[133 174 131  52  96 158 187 111  99 128 175 145  82  33 146  92  54]  bedez
[104 119 112 175 113 114 109 133 111 132 153 163 123 129  96 174 139]  Rirag
[133  93 146 126 110 106 114 111 167 153  98  94 154 182  99 142 134]  Mut
[124 127 107 156 199 158 104 159 106  78 109 145 144 139 159 129 182]  Suti
[122 131 165 117  85  48 175 114 181 121  96 100 135 145 112 153 108]  zabuv
[102 148  90 181 130 103 144 134 134 117 137 155 125 142 116 187 142]  Sinor
[111 151 116 146 144 128 137 134 122  93 137 143 113 109 144 118 116]  Fim
has: [158 199] -> no
has: [112 145 135 100] -> no
has: [137  93 122] -> no
has: [ 93 145] -> no

[108 115 149 140 148 212 133 120 202 143] = Doti
[ 96 120 127 138 142 213 139 117 154 103] = dop
[108 115 149 140 148 212 124 126 141  90] = fime
[108 115 149 140 148 212 124 126 185  90] = resu
[108 115 149 140 148 212 133 120 141 143] = kud
[142 123 186  81 175 112 144 121 153 100] = rame
has: [148 212] -> yes
has: [140 149] -> no
has: [115 149] -> yes

[148 119 103 110 153]  tofi
[119  58 143 157 120]  Vitez
[123 106  73 127 143]  gel
[111  78 132 158 118]  mavo
[144 144 158 114 127]  vuf
[116 183 133 115 126]  kebev
[154 136 149 107 141]  baro
[147  47 174 152 121]  Dem
[153  77 135 116 144]  Tuv
[153  77 195 156  69]  Pirit
has: [144 144] -> yes
has: [119  58 143 156] -> no
has: [136 149] -> yes
has: [148 119] -> yes
has: [158 114] -> yes
has: [106 141] -> no

[116  97 175 105] = Sidod
[138 139 119 151] = geka
[158 147  83  82] = geve
[147 165  83 148] = vut
[160 195 133 123] = fibe
[ 79 121  33 139] = vura
[117 146  99 100] = sen
[197 103 125 142] = bez
[132  96 146  40] = duri
[ 96 136 160  77] = geluk
[122  90 162 141] = gulil
[133 143 138 162] = kel
has: [137 160  77] -> no
has: [122  90 162 141] -> yes
has: [162 140] -> no
has: [143 138 162] -> yes
has: [116  96 175 105] -> no

[ 90 142 149  96 126 123  71 110 163 131 140 121 104 148 122 143 107 123
 125 132 151 130 117 134  91 122 150 123 153 128 135 141 157  98 110  97
 128 158 102 132 146 179 130  90 155] : vivug
[123 141 144  85 126  98  95 155 127 126 145 156  81 137 149 142 109 115
 124 126 133 118 133 128 129 143 141 125 203 112 121 160 147 121  92 105
 113 157 123 145 103 125 132 121 166] : kibed
[ 84 126 128 151 146 121 116 122 114 117 156  96 149 129 114 114 118 156
 104 142 152 147 159 128 129 106 130 138 106 108 142  64 123 121 111 157
 120 114  89  88 157 150 112 149 154] : Suze
[123 141 144  85 126  98  95 155 127 126 145 156  81 137 149 142 109 115
 124 126 133 118 133 128 129 143 141 125 147 129 125 154 149 122 111  78
 132 143 166 134 118 104 130 128 104] : rero
[ 87 118 147 167 114 121 127 105 104 129 142  99 145 142 114 122 112 143
  87 174 159 136 151 129  89 120 160 154 103 124 134  99 106 121 148 163
 148 120  95 109 137 154 104 133 141] : Gesa
[ 93 146 135  99 125 128  81 125 170 135 131 128  99 144 111 138 147 130
 149 135 151 125 101 145  89 131 169 119 169 134 142 163 145 121 121  91
 160 158 131 138 117 141 142  89 135] : pevi
[119 126 155 117 108 108  75 148 137 117 147 168  99 116 129 152 106 112
 115 117 111 139 128 119  98 113 136 161 192 123 139 137 134 115 122 104
 140 149 115 101 107 173 115 109 158] : zof
[119 126 155 117 108 108  75 148 137 117 147 168  99 116 138 152 106 112
 115 117 111 139 128 119 162 113 136 161 192 123 139 145 134 148 122 104
 140 149 115 101 107 173 115 109 158] : fefa
[143 107 173 172 118 154 143 120  86 154 152 171 129 116 124 142 105 106
  95 137 126 136  95  83 157 113 149 102 165 137 113 124 103 128 140 139
 121 133 107 121 117 122 131 108 149] : fufas
[133 105 140 107 136 133  94 111 141 139 114 118  91 114 141 164 170  99
 145 121 147 139  80 133 176 133 109  98 128 114 114 104 147 126  95 118
 101 155 150 130 157  97 108 118 150] : Sev
[148 138 129 116 119  98 151 162 122 132 127 170  96 128 149 124 126 128
 128 122 120 103 133 135 131 146 151 121 200 120 127 176 125 158 122 131
 140 144 151 152  74  91 142 130 144] : zete
has: [137 134] -> yes
has: [117 122] -> yes
has: [111 157] -> yes
has: [113 114] -> no
has: [121 160] -> yes
has: [115 173] -> no
has: [138 121] -> no

[136 129 125 122 133 127 109 158 131 125 134] : vure
[136  88 125 122 128 130 109 123 131 143 134] : laz
[153 229 125 132 154 101 109 185 134 147 140] : zisi
[136 145 113 122 133 127 145 145 131 126 134] : nat
[136 129 125 122 133 127 109 158 131 147 134] : Pevus
[136 145 113 122 133 127 128 146 131 147 148] : zegek
[136 129 125 122 133 127 107 146 131 147 134] : Takal
has: [133 122 125] -> no
has: [127 145 144] -> no
has: [154 100 109] -> no
has: [125 122] -> yes
has: [109 101 154] -> no
has: [133 127 109 158] -> yes
has: [133 122 125] -> no

[182 151 103  54  48  86 145 188 201 177 132  90  74  68  95 133 171 194
 181 138  94  71  77 113] -> Maseg
[187 177 161 135 107  84  68  50  45  51  65  89 114 144 166 184 198 209
 196 184 166 149 128 108] -> zunil
[189 180 169 146 126 109  86  70  56  48  45  52  63  80  94 116 141 172
 181 190 198 207 197 191] -> zan
[182 153 110  62  47  70 119 170 200 198 163 119  89  72  73  96 126 165
 188 189 162 118  83  74] -> Torig
[186 144  85  43  64 134 191 195 163 112  75  70  93 134 180 189 157 107
  65  81 116 151 154 162] -> dutus
[189 176 148 124  91  64  54  41  52  77 108 142 167 191 204 201 186 170
 142 122  97  77  76  70] -> Kef
[188 162 121  78  53  53  79 124 174 200 202 176 143 107  77  68  79  94
 119 154 181 193 183 153] -> nuve
[191 171 141 114  80  53  49  48  73 103 143 177 192 202 198 178 151 122
  96  84  71  62  77  89] -> nono
[189 136  64  50 132 202 192 131  78  71 109 163 187 164  91  68 103 149
 159 156 134 104  87 107] -> dunuf
has: [190 162 118] -> no
has: [97 77 75] -> no

[173 136  99  89 123  90 159] = fam
[129 128 151 156  85 122 125] = ril
[ 60 113  88 139  89  55  92] = kufe
[122 181 142 166 135 108 151] = fek
[101  90 128 110  91 150 136] = Vazuz
[130 173 169 153  88  91 200] = Tuf
[112 206  72 123 156 106 131] = segaz
[101  90 128 115 171 123 175] = doga
[ 86 120 127 172 157 110 127] = zop
has: [ 90 123  89  99 136] -> no
has: [109  91 150] -> no
has: [110 157 172 127] -> no
has: [156 106 131] -> yes
has: [125 122  85] -> no
has: [139  88] -> no
has: [173 157] -> no

[195 180 170 179 159 140 143 118  85  74  89  87  92  65  63  76  68  62
  77  73  86 131 115 107 139 127 144 158 145 191 162 198 186 173 200 186
 164 186 156 136 145] : kebof
[140 135 155 142 189 189 186 182 163 172 193 178 167 160 159 171 106 117
  91  99  51 144  76  54  63  61  61  87  67  78 117  92 116 119 150 142
 182 166 177 163 174] : saz
[198 181 175 181 168 150 153 128  90  81  99  94  99  69  67  83  64  59
  71  69  73 133 106  94 129 115 132 152 136 184 160 194 185 172 204 190
 174 193 164 141 152] : kog
[105 107 129 115 162 173 168 177 177 190 200 189 177 185 185 188 141 151
 122 132  86 139  93  78  70  75  68  81  70  55 104  65  89  98 111 110
 154 130 154 152 157] : Vigu
[ 80  94  80  88  56  64  67  84 120 116  89 105 112 133 135 116 180 174
 190 183 221 113 182 209 182 191 180 149 175 140 120 122 108 111  69  84
  58  62  68  91  78] : sir
[110 117  97 109  63  63  68  75  97  88  66  81  92 101 104  90 155 145
 171 162 209 112 182 206 192 197 192 166 187 172 135 158 136 132  99 109
  70  85  76  91  79] : zofi
[ 80  94  80  88  56  64  67  84 120 116  89 105 112 133 135 116 180 174
 190 183 221 113 182 209 182 191 180 149 175 140 120 122 108 111  69  84
  58  62  68  91  74] : zopiv
[195 180 172 179 161 143 146 121  87  77  92  89  94  66  64  78  66  60
  75  72  82 132 113 102 136 123 140 156 142 190 161 197 186 173 201 188
 167 189 159 139 147] : sinu
[191 176 165 175 146 129 134 111  82  70  80  81  87  63  60  72  73  65
  85  79 100 129 123 118 150 138 152 164 155 198 161 202 186 173 194 183
 155 178 147 130 137] : gedin
has: [172 193] -> yes
has: [168 177 177 190] -> yes
has: [ 65 104  55  70] -> no
has: [80 88] -> yes
has: [92 65] -> yes

